Each named move below is a turn or a mirror, shown by a few rows before and after it. Which moves, in which order, take the first row of each later pair to the second? The first pair is answered.
J_55 (before |-> after):
[-11  -9  -7   2   0  -7  -4  19] |-> [-13   2  -5   2   1  -3  -5  22]
[ 11  12 -23  11 -26  33 -26  18] |-> [ 16 -20 -29  13 -29  22 -24  12]
[-12 -57 -13  20 -21   0   0  41] |-> [-27  24   5  14 -16  28  -6  59]
[  5 -10 -16   9  25 -11  32 -69] |-> [ -5  44  -5   6  29   8  28 -57]
J_112 (before |-> after):
[13  3 11 28 -8  2  8 46] |-> [18 16  5 30 -7  9  2 40]
[ 39 -31   5  31 -33   8 -17  31] |-> [ 47 -16  -2  35 -31  15 -23  25]
[  4 -15  50 -18  13 -30  23  -5] |-> [-14 -26  29 -26  -2 -33   3  35]
[ 23   0  46 -27 -34 -22 -19   2] |-> [ 19   1  36 -29 -38 -21 -27  13]
J_673 (before |-> after):
[ 21  -5 -11  11   0   7  -5 -15] |-> [ 22  -7  -9  12  -1   7  -5 -13]
[-40 -29  21 -28  19 -31  31  -8] |-> [-36 -34  27 -26  14 -31  30  -4]
[42 30  1  1 11  0 -5 -4] |-> [47 24  7  4  5  1 -5  3]
[ 19  -3 -37  22  -9 -12 -18   5] |-> [ 20  -3 -35  22 -11 -12 -17   6]
Pairs:
Each pair is two moves apart.
[ -7  11  47 -42  -5  -9  -3  35] |-> [  6 -45  16 -37 -14 -25 -14  27] : J_112, J_55
[-10  69 -15 -16  41   5 -14  -6] |-> [ 10 -30  -3  -9  46 -34  20 -50] : J_112, J_55
[ 15  61  20  -4  28   6   5 -53] |-> [  0   1  52 -10  29 -25  36 -49] : J_112, J_55
[ -2  -9 -33  -3  11  -3  -6 -42] |-> [ -9  13  -1  -4  20   1  12 -46] : J_55, J_112
[  7  36  -6 -34   5 -14 -37   1] |-> [ 22  -7 -21 -29   2 -27 -37 -16] : J_55, J_112
[-36 -20  26 -30  16  -8   3  25] |-> [-19  33 -13 -22  13  21 -32  22] : J_112, J_112
[ 23  21  -6  20   3  20  21 -22] |-> [ 17 -28   1  17   0  -1  33 -18] : J_55, J_112
[ -6  10   8 -19  18 -20 -13 -10] |-> [  4 -13  18 -13   8 -25 -12  -2] : J_55, J_673
[20  7 16  1 -3 14 -3 -4] |-> [ 18 -19  14  -1  -5   4   0  -2] : J_55, J_112
[  2  -6 -36  17  16   4  -2 -49] |-> [-16 -45 -20   9  13 -15  13 -32] : J_112, J_112
[ 37 -26   0  -2  -3  -9   2  -5] |-> [26 20 30 -6  5  4 13 -1] : J_55, J_112
[  0  33 -10  -3  22 -19 -10  -7] |-> [ -6   8  10  -6  26 -32  11 -10] : J_112, J_112
[-41  -9 -16 -13  -4   9  14   9] |-> [-25  23 -25  -5   0  24   6 -11] : J_112, J_112
[-53 -22  -7  -9  17  -9  41 -19] |-> [-56   4 -49 -10   5   6   2  10] : J_112, J_112
[-46 -11  23   3  -6  -2  44  21] |-> [-39  32 -21   6 -16  23   3  37] : J_112, J_112
[ 10  14 -26  19  15  22  16 -44] |-> [  1 -21  -6  16  16   5  37 -44] : J_55, J_112
[ 13  22  13 -27  -1  -5  -6  -6] |-> [ 16   8  24 -24  -8  -8  -3   4] : J_673, J_112
[  0 -14  41 -11  -3  15   7  15] |-> [ -1   3  15 -11 -11  25 -18  32] : J_112, J_112
[-35  29   2 -21   7 -11  -6  18] |-> [-22 -36  -6 -14  -2 -29  -2  11] : J_55, J_673
[  2 -30 -11 -13  -7 -31 -10  -1] |-> [ -4  27 -16 -14  -7  -8 -27  14] : J_112, J_55
[-25  44  14 -31  13 -16 -15  23] |-> [  0 -44  -5 -22  11 -46  -5 -12] : J_112, J_55
[15 -6 18 15  8 -9 10 -3] |-> [ 1 11 21  9  4 -4  5 18] : J_112, J_55
[  6 -12 -39  18  -3   8   3 -20] |-> [  0  32 -21  17   4  22   8 -19] : J_112, J_55
[ 27 -34  31   8  15 -14  23 -63] |-> [-10  -4  73  -8  17 -12  39 -23] : J_55, J_112
